Here are some points:
[0.1 0.8 0.1 0.2 0.1 0.0 0.8 0.6]
[ 0.4 -0.8 -1.2 -1.1  0.6  0.9 -2.3 -1.4]
[ 0.5  0.2 -0.2 -0.1  0.7  0.7  0.2 -0.6]
[-0.1 -0.8 -0.3 -0.2 -0.3  0.0 -0.9 -0.3]
[-2.1 -0.9  2.9  1.6 -2.8 -3.3  1.6  1.7]
[ 0.7 -0.2 -1.1 -0.7  0.9  0.9 -1.0 -0.8]
[-0.2  0.9  0.8  0.3  0.1 -0.4  1.9  0.7]
[-0.2 -1.0  0.1 -0.1  0.2 -0.1 -0.9 -1.2]
[ 0.4  0.1 -0.8 -0.6  0.9  0.9 -1.1 -0.9]
[ 0.5 -0.7  0.6 -0.2  1.8  1.1  0.4 -2.4]
[ 0.8 -0.3 -1.6 -0.8  1.0  1.4 -1.6 -1.3]
[-0.1  1.5  1.1  0.7  0.0 -0.4  2.7  1.4]
[ 0.3  0.4 -1.3 -1.5  1.1  1.2 -2.5 -1.6]
[-0.7  0.3  0.3 -0.6  0.1 -0.4 -1.0 -0.3]
24 more points follow, each with its number after it:
[ 0.5 -0.4 -0.7 -0.1  0.1  0.5 -0.2 -0.2] 0
[ 0.5 -0.7 -0.9 -0.5  0.2  0.7 -1.3 -0.7] 1
[ 0.5 -1.5 -1.1 -0.4  0.0  0.6 -1.5 -1.0] 2
[-0.1  0.2 -0.4 -0.6  0.5  0.1 -0.7 -0.2] 3
[ 0.3 -0.4 -0.6 -0.1  0.1  0.3 -0.5 -0.3] 4
[-1.7 -1.4  2.3  1.6 -3.0 -3.0  1.3  1.5] 5
[ 0.6 -0.1 -0.6 -0.3  0.3  0.6 -0.5 -0.6] 6
[ 1.0 -0.5 -1.5 -0.7  0.6  1.3 -1.3 -1.2] 7
[ 0.1  1.3 -0.3 -0.6  1.2  0.8  0.3  0.2] 8
[-0.6  1.5  1.7  0.8 -0.2 -1.2  2.7  1.7] 9
[-1.3  2.0  2.2  0.7 -0.5 -1.5  3.3  1.9] 10
[ 0.0 -0.5 -0.5 -0.3 -0.3  0.2 -1.6 -0.8] 11
[ 0.2 -1.0 -0.5 -0.3  0.1  0.1 -1.0 -0.9] 12
[ 0.3 -1.2 -0.8 -0.1 -0.4  0.2 -1.4 -0.6] 13
[ 0.6 -1.0 -0.9 -0.2 -0.2  0.4 -1.4 -0.7] 14
[ 0.5  0.0 -1.2  0.0 -0.1  0.7 -0.8 -0.1] 15
[-0.5  0.3 -0.3 -1.4  0.5  0.1 -2.1 -0.8] 16
[-1.7 -0.8  2.0  1.3 -2.3 -2.7  1.5  1.7] 17
[ 0.0  0.9  0.4  0.9 -0.2  0.0  1.2  0.4] 18
[-0.6  1.0  1.0 -0.2  0.2 -0.5  0.7  0.5] 19
[-0.5  0.8  1.2  0.3 -0.4 -0.9  1.3  1.0] 20
[ 0.4 -0.5 -1.6 -1.5  1.1  1.2 -2.7 -1.7] 21
[-0.4 -0.7  0.3  0.3 -0.9 -0.5 -0.3 -0.1] 22
[-1.1  0.6  1.5  0.3 -1.0 -1.1  0.8  1.1] 23
Which two of these numbered points are nearest to each point below, looking only along the 3 directions in which the first points spread most? Their numbers follow each, nearest first.
[ 0.6 -0.6 -1.3 -0.4  0.3  0.9 -1.3 -0.6] > 1 16
[-0.3 -0.8  0.2  0.0 -0.7 -0.8 -0.8 -0.2] > 22 13
[-0.1  1.7  1.1  0.1  0.7 -0.1  1.6  0.7] > 18 19
[-0.4  1.4  1.4  0.7  0.0 -0.9  2.6  1.6] > 9 10
[-0.2 -0.9 -0.4 -0.2 -0.4 -0.2 -0.9 -0.4] > 13 11
[ 0.6  0.2 -1.2 -1.2  1.1  1.3 -1.8 -1.2] > 7 21
[ 0.6 -1.8 -1.2 -0.4 -0.2  0.6 -2.0 -1.5] > 2 14
[ 0.8 -0.3 -1.7 -0.7  0.8  1.4 -1.1 -1.1] > 7 1
[ 0.9 -1.1 -1.8 -1.0  0.6  1.4 -2.5 -1.6] > 21 7
[ 0.9 -0.1 -1.2  0.2  0.6  1.0 -0.3 -0.3] > 6 0
[ 0.5 -0.8 -1.0 -0.2  0.2  0.8 -1.0 -0.8] > 1 14
[ 0.7 -0.5 -1.0 -0.1  0.2  0.9 -0.8 -0.3] > 6 15
[-0.6  1.8  1.8  0.6  0.0 -1.0  2.5  1.7] > 9 10
[-0.3  1.4  1.3  0.8  0.2 -0.6  2.7  1.3] > 9 20
